Two rows play each game, the first against the second. How much does the first row win by? 20 is about a draw, 40 a big win and 0 a big loss. Wins can go round in a circle: one row can beat a second, the second a third and the third the first. Each row has two weighted sums of its numbers, A and B, taken from their middle values. A row wins by its A times the other's B, less its B times the other's A.
c(1.23, -0.54, 1.28, 0.93, 0.06, 1.70, -0.63, 1.78, -0.33, -0.79)
c(0.24, -1.04, 0.34, 0.79, -0.31, 1.48, -0.52, 1.65, -0.85, -1.00) -> 21
c(-1.35, 0.68, -0.93, -0.46, -0.52, -0.72, -0.43, -0.77, -0.45, -0.64)
c(1.12, -0.28, 1.14, 0.99, -0.34, 0.48, -0.79, 1.26, 0.43, -0.33) -> 16
c(-1.06, 0.88, -2.04, -1.35, -0.17, 0.22, 0.43, -0.42, -0.89, 0.27)
c(2.58, 0.62, 2.58, 2.94, -0.80, 1.86, -0.08, 1.88, 2.81, 0.10) -> 12
c(-1.49, -1.07, -1.60, -0.45, -0.24, -0.80, 0.12, 0.08, -1.70, -1.06)
c(-0.71, -0.27, -0.16, -1.23, -0.09, -0.66, -0.69, -0.60, -0.02, 0.89) -> 15
c(0.06, -0.46, 0.38, -0.43, 0.16, -0.17, -0.52, 0.23, -0.10, -0.38)
c(-0.33, -0.61, -0.95, 0.79, 1.75, -1.10, 1.60, 0.06, -0.96, -0.34) -> 28
c(-0.26, -0.70, -0.96, 0.49, 1.29, -1.45, 1.47, -0.29, -1.34, -0.17)
c(-0.98, -0.77, -0.71, 0.12, -0.49, -0.49, -0.12, 0.44, -1.31, -0.61) -> 21
c(0.49, -0.96, 0.31, 0.06, -1.19, -0.24, -0.49, -0.50, 0.16, 0.96)
c(-0.14, -0.02, -0.06, 0.25, -0.08, 1.80, -0.35, 1.50, -1.86, 0.04) -> 28
c(1.70, -0.38, 1.16, 0.92, -0.32, 0.05, 0.33, -0.01, 0.84, 0.04)
c(0.53, 1.72, 0.17, -1.62, 2.93, 2.09, 2.23, -0.37, 0.75, 2.36) -> 14
c(0.44, -0.14, -0.12, 0.40, 3.46, 0.66, 2.14, 0.20, 0.51, -0.81)
c(0.65, 0.39, 0.42, 0.31, -1.56, -0.57, -0.09, -0.57, 0.89, -0.53) -> 11
c(0.13, 1.21, -0.48, -1.24, 0.88, 0.40, 1.27, -1.06, 0.01, 0.96)
c(1.40, 0.66, 1.22, 1.40, -1.29, 0.72, -0.16, 0.60, 1.87, -0.22) -> 4
c(-0.87, -0.13, -0.13, -0.48, 0.45, -1.32, -0.44, -1.43, 0.43, -0.41)
c(2.10, 0.07, 1.56, 2.17, -0.75, 0.74, -0.92, 1.80, 1.22, -0.12) -> 11
c(-0.16, 0.08, 0.27, 0.26, 0.20, -0.62, -0.65, -0.61, 1.09, -0.26)
c(0.79, 0.20, 0.35, 0.04, -0.53, -0.68, 0.40, -0.87, 0.48, -0.75) -> 17
c(-0.60, -0.90, -0.55, 0.66, 0.00, 0.22, 0.08, 1.10, -1.13, -1.13)
c(-0.93, 0.20, -0.66, -0.10, 0.47, 1.90, 0.29, 1.48, -1.74, 0.44) -> 14
c(-0.96, -0.98, -1.80, -0.37, 0.72, -0.53, 0.73, 0.07, -1.44, -1.33)
c(-0.16, 0.80, -0.87, -1.62, 1.38, 0.85, 1.35, -0.32, -0.25, 0.68) -> 28
c(1.52, -0.20, 1.40, 1.25, -0.38, 0.72, -0.63, 1.51, 0.68, -0.19)
c(-1.39, 1.32, -1.39, -0.58, -0.57, 0.29, 0.11, -0.37, -0.74, 0.79) -> 21
c(-1.03, 0.31, -1.00, -0.72, -0.76, -1.52, -0.49, -1.42, -0.15, -0.92)
c(2.90, 0.65, 2.40, 2.88, -0.86, 2.04, -0.11, 1.86, 2.69, 0.18) -> 20
c(-0.70, 0.31, -1.36, -1.66, -0.42, -0.65, 0.26, -0.88, -0.80, -0.58)
c(0.14, 0.05, 0.20, 0.19, -0.31, 1.47, -0.70, 1.21, -0.96, -0.45) -> 21
c(-0.45, -0.89, -0.32, -0.67, -0.90, -0.99, -0.90, -1.04, 0.04, 0.30)
c(-0.61, 0.27, 0.14, 0.08, 0.77, -1.07, -0.23, -1.33, 0.92, -0.52) -> 12
c(-0.94, -0.18, -0.58, -0.94, -0.49, -0.57, -0.76, -0.23, -0.84, -1.65)
c(-0.50, 0.26, -0.88, -1.01, -0.99, -1.19, -0.02, -1.33, -0.38, -0.82) -> 19
c(-1.31, -0.35, -1.08, -0.64, -1.43, -1.24, -0.54, -0.68, -1.02, 0.67)
c(2.04, 0.71, 1.83, 1.44, -0.97, 0.88, 0.28, 0.79, 1.61, -0.27) -> 25
c(0.71, 1.24, 0.98, 0.24, 0.91, 0.81, 0.03, -0.42, 1.50, 2.87)
c(-0.32, -0.76, -0.42, -0.67, -1.28, -0.84, -0.52, -1.07, -0.48, 0.91) -> 29
c(0.74, 2.06, 0.34, -0.61, 1.79, 0.98, 2.25, -1.33, 0.64, 2.08)
c(0.00, -0.27, 0.53, -0.67, 1.12, -0.46, 0.14, -0.31, 0.43, 0.31) -> 21
c(-0.88, -0.68, 0.02, -0.61, 0.50, -0.21, -0.50, -0.98, 0.64, 1.11)
c(0.86, 0.30, 0.85, 0.85, -0.80, 0.12, -0.50, 0.14, 1.19, -0.26) -> 5
c(-1.06, -0.26, -0.89, -1.25, -1.06, -1.45, -0.55, -1.17, -0.55, -1.20)
c(-0.86, 0.01, -0.44, -0.59, -0.18, -1.76, -0.67, -1.80, 0.17, -0.77) -> 19
c(2.20, 0.28, 2.02, 2.06, -0.73, 1.23, -0.40, 1.12, 2.35, 0.07)
c(-1.14, -0.03, -1.76, -1.39, -0.31, -0.15, 0.14, -0.23, -1.28, -0.82) -> 24
c(1.15, -0.27, 1.26, 1.09, -0.37, 0.65, -0.86, 0.51, 1.42, 0.30)
c(0.64, 1.44, 1.04, 0.10, 1.30, 1.03, 0.28, -0.65, 1.77, 3.25) -> 32
c(1.10, 0.85, 0.61, -0.24, 1.32, 0.00, 1.52, -1.61, 0.57, 0.07)
c(-0.33, 0.16, -0.16, -0.23, -0.89, 0.17, -0.82, -0.73, -0.23, 2.43) -> 28
c(0.96, -0.06, 1.23, 0.22, 0.97, 0.23, 0.21, 0.56, 0.81, 0.42)
c(-0.65, -0.89, -1.42, 0.25, 1.17, -0.98, 1.24, -0.02, -1.40, -0.69) -> 29
c(1.13, 0.43, 0.93, 1.32, -0.88, 0.07, -1.01, 0.96, 0.98, 0.77)
c(-0.65, 0.93, -1.01, -0.98, -0.43, -0.40, 0.41, -1.35, -0.36, 0.18) -> 22
c(-1.01, -0.52, -0.14, -1.10, 0.54, -1.06, -0.40, -1.15, 0.19, 0.14)
c(-1.18, -1.04, -1.21, 0.91, 1.07, 0.16, 0.87, 1.03, -1.15, -1.34) -> 8
c(-1.03, 0.17, -1.74, -1.11, 0.73, 0.53, 0.78, 0.11, -1.15, -0.22)
c(-1.04, -0.56, -0.68, -1.04, -0.88, -0.79, -1.04, -1.15, -0.41, 1.16) -> 27
c(-0.54, -0.33, -0.12, -0.61, -0.54, -0.65, -0.90, -0.10, -0.30, 0.25)
c(-0.80, -0.59, -0.47, -0.87, -0.55, -1.47, -0.91, -1.34, 0.01, -0.27) -> 16
c(2.02, -0.26, 1.69, 2.40, -0.63, 1.39, -1.14, 2.53, 1.13, -0.53)
c(0.01, 0.06, -0.36, -0.37, -1.28, -1.37, -0.18, -1.38, 0.14, -0.90) -> 24
c(-1.44, -0.84, -1.04, -0.30, -0.61, -0.65, -0.18, 0.16, -1.36, -0.65)
c(-0.28, -0.11, 0.63, -0.97, 1.56, -0.30, 0.53, -0.96, 0.88, 1.05) -> 13
c(-1.04, 0.75, -0.65, -0.37, -0.39, -1.54, -0.39, -1.42, 0.07, -0.69)
c(0.88, -0.92, 0.75, 1.37, -0.54, 1.15, -0.70, 2.11, -0.14, -1.07) -> 16
c(0.13, -0.16, -0.11, -0.19, -1.63, -1.30, -0.39, -0.96, 0.34, -0.69)
c(1.27, -0.47, 1.02, 1.78, -0.42, 1.03, -0.52, 2.18, 0.53, -0.83) -> 18
c(2.77, 0.70, 3.04, 2.76, -0.76, 2.34, -0.05, 1.82, 2.88, 0.19)
c(-0.71, 0.32, -1.18, -0.78, 1.72, 1.25, 1.33, 0.47, -0.54, 0.34) -> 36
c(0.88, -0.70, 0.28, 0.01, 0.31, -1.00, 0.86, -1.06, -0.16, -0.41)
c(-1.27, -0.72, -1.12, -1.26, -1.61, -1.33, -0.63, -0.87, -1.09, 0.30) -> 17
c(0.23, 0.81, 0.42, 0.42, 0.64, 0.65, -0.16, 0.60, -0.56, -0.47)
c(-0.35, 0.23, -0.12, 0.33, -1.10, -0.56, -1.06, 0.13, -0.07, 0.95) -> 19
c(-1.07, -0.97, -1.14, -1.12, -1.10, -1.92, -0.31, -0.97, -1.19, 0.01)
c(0.57, -0.11, 0.59, 0.68, -0.79, 0.04, -1.13, 0.76, 0.21, 0.11) -> 25
c(-1.04, 0.29, -1.38, -1.65, -0.40, -0.22, 0.25, -0.55, -1.16, -0.44)
c(-1.00, -0.72, -0.51, -0.83, -0.88, -0.63, -1.02, -0.12, -0.77, -0.44) -> 22
c(-1.21, -0.45, -1.17, 0.05, -0.59, -1.01, -0.04, -0.01, -1.33, 0.08)
c(1.37, 1.44, 1.18, 0.56, 0.24, 0.11, 1.27, -0.40, 1.10, 0.34) -> 20
c(0.73, 0.54, 0.13, -0.48, 2.47, 0.96, 2.11, -0.33, 0.61, 0.21)
c(-1.09, -0.45, 0.07, -0.95, 0.74, -0.29, -0.22, -1.22, 0.63, 1.35) -> 30
c(-1.11, 0.75, -0.70, 0.74, -1.09, -0.61, -0.34, -0.38, -0.53, 1.81)
c(0.08, -0.17, 0.13, 0.77, -1.09, -0.26, -0.81, 0.93, -0.16, 0.00) -> 23
c(1.51, 0.30, 1.20, 1.21, -0.28, 0.28, -0.60, 0.87, 1.22, 0.68)
c(-0.57, 0.98, 0.73, 0.48, 2.10, -1.20, 0.54, -1.80, 1.09, -0.61) -> 24
c(-0.02, 0.87, 0.33, 0.12, 0.02, 0.26, -0.56, -0.46, 0.90, 2.31)
c(1.61, 0.13, 1.34, 1.62, -0.65, 0.54, -0.83, 1.42, 0.94, 0.15) -> 25
c(1.28, -0.46, 1.11, 2.02, -0.51, 1.03, -0.60, 2.10, 0.53, -0.81)
c(1.81, 0.03, 1.82, 1.75, -0.90, 1.12, -0.43, 1.04, 1.88, 0.17) -> 30
c(1.30, -0.17, 1.00, 1.45, -1.01, 0.68, -1.08, 1.73, 0.55, -0.38)
c(1.40, 0.85, 1.42, 1.04, 0.09, 0.28, -0.42, 0.53, 1.50, 1.39) -> 16
c(0.44, -1.13, 0.44, 1.07, -0.25, 1.51, -0.44, 1.99, -0.66, -1.18)
c(0.07, -0.10, 0.09, 1.12, -0.88, -0.23, -0.58, 0.78, -0.13, 0.02) -> 16
c(-1.40, -0.95, -1.44, -0.78, -0.40, -0.36, -0.07, 0.19, -1.74, -1.57)
c(-0.98, -0.23, -0.20, -1.57, 0.11, -0.53, -0.69, -0.93, 0.10, 1.12) -> 23
c(1.03, 0.21, 1.00, 0.71, -0.04, 0.21, -0.48, 0.74, 0.91, 0.73)
c(0.27, 0.65, -0.27, -0.39, -0.72, -0.97, 0.39, -1.49, 0.18, -0.39) -> 21
c(0.65, -0.05, 0.73, 0.58, -0.49, -0.01, -0.89, 0.64, 0.35, 0.34)
c(0.21, 0.17, 0.15, 1.18, -1.03, -0.41, -0.63, 0.84, 0.10, 0.37) -> 26
c(0.61, -0.81, -0.08, -0.13, 0.71, -1.16, 1.14, -1.15, -0.53, -0.46)
c(-0.26, 0.15, -0.15, -0.09, -0.40, 1.31, -0.63, 0.75, -1.49, -0.47) -> 20
c(-1.18, -0.03, -0.99, -0.53, -0.04, 0.93, 0.07, 0.77, -2.15, -0.33)
c(1.80, 0.57, 1.88, 1.57, -1.28, 0.81, 0.09, 0.65, 1.89, -0.24) -> 23
c(0.71, 1.35, 0.18, -0.71, 1.44, 0.61, 1.83, -1.42, 0.54, 1.44)
c(0.31, -1.04, 0.01, -0.18, -1.15, -0.84, -0.27, -0.77, -0.14, 0.63) -> 30
c(-0.52, -0.39, 0.13, -1.16, 0.86, -0.96, -0.16, -0.80, 0.30, 0.16)
c(-0.78, -0.70, -0.26, -0.97, -0.09, -0.73, -0.88, -1.05, 0.28, 0.85) -> 16
c(-1.39, 0.93, -1.48, -0.94, -0.64, -0.28, -0.03, -0.75, -0.69, 0.06)
c(-1.34, -0.93, -0.95, -0.66, -1.11, -0.88, -0.46, -0.10, -1.21, -0.49) -> 20
c(-0.01, -0.11, 0.51, 0.53, 0.65, -0.15, -0.43, -0.33, 1.47, 0.13)
c(0.46, -0.12, 0.03, -0.18, -1.00, -1.06, 0.03, -0.96, 0.19, -0.72) -> 15
c(1.39, 1.06, 1.36, 0.79, -0.42, 0.21, 0.89, -0.01, 1.18, 0.01)
c(0.51, -0.17, 0.82, -0.27, 0.71, -0.09, -0.04, 0.14, 0.48, 0.36) -> 20
c(-1.31, -0.47, -0.56, -1.42, -0.60, -0.99, -0.97, -0.73, -0.38, 0.26)
c(-0.52, 0.72, -1.33, -1.66, 0.36, 0.13, 0.79, -0.53, -0.70, 0.24) -> 17
c(2.01, 0.78, 2.41, 1.67, -1.08, 1.24, 0.25, 0.96, 2.08, -0.18)
c(0.52, 0.00, 0.88, -0.39, 1.50, -0.04, 0.36, -0.11, 0.71, 1.03) -> 31
c(-0.35, -0.37, -1.23, 0.98, 1.40, -1.44, 1.30, -0.12, -1.20, 0.19)
c(1.04, -0.10, 0.48, 0.16, -0.14, -0.71, 0.64, -0.81, 0.37, -0.71) -> 23
c(1.80, 0.71, 1.81, 1.35, -0.93, 0.55, 0.35, 0.45, 1.74, -0.32)
c(-0.68, -0.59, -0.18, -0.95, -0.25, -0.83, -0.75, -0.38, -0.26, -0.07) -> 24
c(-1.59, -1.00, -1.31, -0.31, -0.03, -0.15, 0.16, 0.40, -1.95, -1.41)
c(-0.98, -0.91, -1.95, 0.09, 0.66, -0.94, 0.77, 0.02, -1.76, -0.57) -> 19
c(0.52, -0.39, 0.56, 0.56, -0.37, 1.79, -0.88, 1.83, -0.91, -0.78)
c(0.96, 0.58, 1.15, 1.14, -0.35, 0.13, -0.71, 0.75, 1.24, 1.19) -> 20
c(-1.24, -0.67, -0.81, -1.26, -1.09, -1.29, -0.92, -1.00, -0.59, 0.44)
c(-0.88, -0.41, -0.17, -1.06, 0.37, -1.12, -0.45, -0.96, 0.04, -0.40) -> 14
c(-1.00, -0.48, -0.33, -1.38, -0.33, -0.93, -0.91, -0.64, -0.28, 0.50)
c(-1.15, -0.90, -1.14, 1.15, 1.93, 0.68, 1.27, 1.06, -0.69, -1.37) -> 5
c(0.53, -0.67, 0.60, 0.78, -0.76, 0.59, -0.89, 1.16, -0.21, -0.93)
c(-0.03, 0.08, 0.68, -0.18, 1.40, -0.80, 0.45, -0.38, 0.51, -0.58) -> 20
c(-0.91, -0.94, -0.76, -0.25, -0.73, -0.50, -0.39, 0.34, -1.22, -0.78)
c(0.19, -0.44, 0.16, 1.88, 0.48, 0.57, 0.25, 1.80, -0.03, -0.98) -> 27
c(0.88, -0.46, 0.97, 0.64, -0.91, 0.61, -0.72, 0.16, 0.58, 2.05)
c(0.51, 0.45, 0.51, 1.08, -1.21, -0.22, -0.98, 0.68, 0.49, 0.72) -> 33
c(1.10, 0.43, 1.25, 1.10, -0.76, 0.43, -0.44, 0.43, 1.64, -0.23)
c(-1.07, -0.30, -0.81, -1.16, -0.83, -1.46, -0.78, -1.22, -0.52, -0.87) -> 22
c(0.39, 1.26, -0.16, -1.18, 2.51, 1.33, 2.41, -0.33, 0.42, 1.14)
c(0.05, 0.49, -0.46, -0.39, 2.81, 1.29, 1.96, 0.50, 0.31, 0.43) -> 7
c(-0.23, -0.13, -0.15, -0.23, -0.61, -1.17, -0.79, -1.07, 0.46, -0.49)
c(-0.76, -0.44, -0.29, -0.64, -0.08, -1.28, -0.81, -1.27, 0.30, -0.10) -> 24
c(-0.78, -0.72, -0.90, -0.79, -1.36, -1.32, -0.35, -1.04, -0.95, 0.64)
c(1.66, 0.02, 1.97, 2.02, -0.32, 1.29, -0.78, 1.27, 2.04, 0.38) -> 20
c(-0.43, -0.36, -1.40, -1.05, 0.53, -0.49, 0.76, -0.54, -1.18, -1.10)
c(-0.64, -0.83, -0.44, -0.28, -0.80, -0.01, -0.71, 0.52, -1.12, -1.32) -> 20
c(-0.09, -0.14, 0.28, -0.43, 0.57, -0.36, -0.21, 0.02, -0.15, -1.14)
c(0.20, 0.04, 0.97, -0.52, 2.07, -0.10, 0.96, -0.63, 1.14, 1.07) -> 22
c(-1.57, 0.06, -0.45, -1.14, -0.51, -0.29, -1.05, -1.14, -0.06, 1.76)
c(0.36, -0.14, 0.50, 0.44, -0.29, 1.51, -0.88, 1.70, -1.14, -0.59) -> 33
c(0.68, 0.16, 0.82, 0.69, -0.72, -0.05, -0.54, -0.01, 1.19, -0.35)
c(0.23, 1.05, 0.57, 0.09, 0.48, 0.45, -0.41, -0.50, 1.27, 2.65) -> 29
c(-1.65, 0.21, -1.22, -0.72, 0.90, 1.26, 0.87, 0.72, -1.57, 0.16)
c(-1.46, 0.20, -1.07, -1.17, -0.79, -0.51, -0.37, -0.52, -0.96, -0.92) -> 17
c(0.84, 0.39, 0.78, 0.68, -1.09, -0.09, -0.35, -0.04, 1.22, -0.40)
c(-1.04, -0.43, -0.71, -0.76, -0.74, 0.10, -0.63, 0.28, -1.40, -1.39) -> 20
c(0.52, 0.88, -0.17, -0.98, 1.56, 0.43, 1.64, -0.91, 0.11, 0.34)
c(-1.05, -1.02, -1.11, -1.52, -1.34, -1.79, -0.65, -1.05, -0.88, -0.38) -> 27
c(-0.83, -0.52, -0.28, -0.68, 0.18, -1.11, -0.60, -1.39, 0.35, 0.06)
c(-1.78, 0.40, -0.61, -0.72, -0.78, -0.20, -1.25, -1.07, -0.16, 2.05) -> 28
c(-1.50, -0.51, -1.46, -0.07, 1.39, 0.93, 0.99, 0.95, -1.16, -0.70)
c(-0.77, -0.28, -0.39, -0.17, -1.41, -0.73, -0.80, 0.04, -0.59, 0.32) -> 19
c(-0.46, -0.67, -1.07, -0.91, -0.02, -1.33, 0.45, -0.82, -1.15, -1.09)
c(-0.57, -1.09, -0.62, -0.88, -1.23, -1.09, -0.82, -1.34, -0.36, 0.44) -> 17
c(0.81, 0.18, 0.71, 1.11, -0.97, 0.02, -1.20, 0.92, 0.53, 0.41)
c(0.64, -1.08, 0.73, 1.31, -0.31, 1.39, -0.54, 1.89, -0.48, -0.77) -> 21
c(1.27, 0.02, 1.16, 1.18, -0.18, 0.43, -0.63, 1.18, 0.73, 0.25)
c(-1.48, -0.81, -1.19, -0.16, 0.34, 0.35, 0.38, 0.73, -1.74, -1.47) -> 23
c(-0.62, 0.88, -0.79, -0.57, -1.01, -1.29, -0.03, -1.65, -0.01, -0.18)
c(0.34, -0.40, 0.13, -0.02, -1.44, -0.83, -0.51, -0.81, 0.42, -0.35) -> 21
c(0.16, -0.12, 0.07, 0.03, -1.00, -0.94, -0.55, -0.67, 0.60, -0.50)
c(0.38, -0.21, 0.24, 0.18, -1.14, -0.59, -0.74, -0.51, 0.73, -0.26) -> 21
c(0.42, 0.08, 0.79, -0.37, 0.98, -0.04, 0.16, -0.15, 0.78, 1.04)
c(-1.09, -0.65, -0.35, -1.48, -0.16, -1.00, -0.80, -0.67, -0.25, -0.07) -> 16
c(0.87, 1.45, 0.54, 0.10, -0.09, -0.10, 1.13, -0.85, 0.84, 0.89)
c(0.09, -0.55, -0.59, 0.15, 2.22, -0.01, 1.92, 0.03, -0.30, -1.27) -> 19
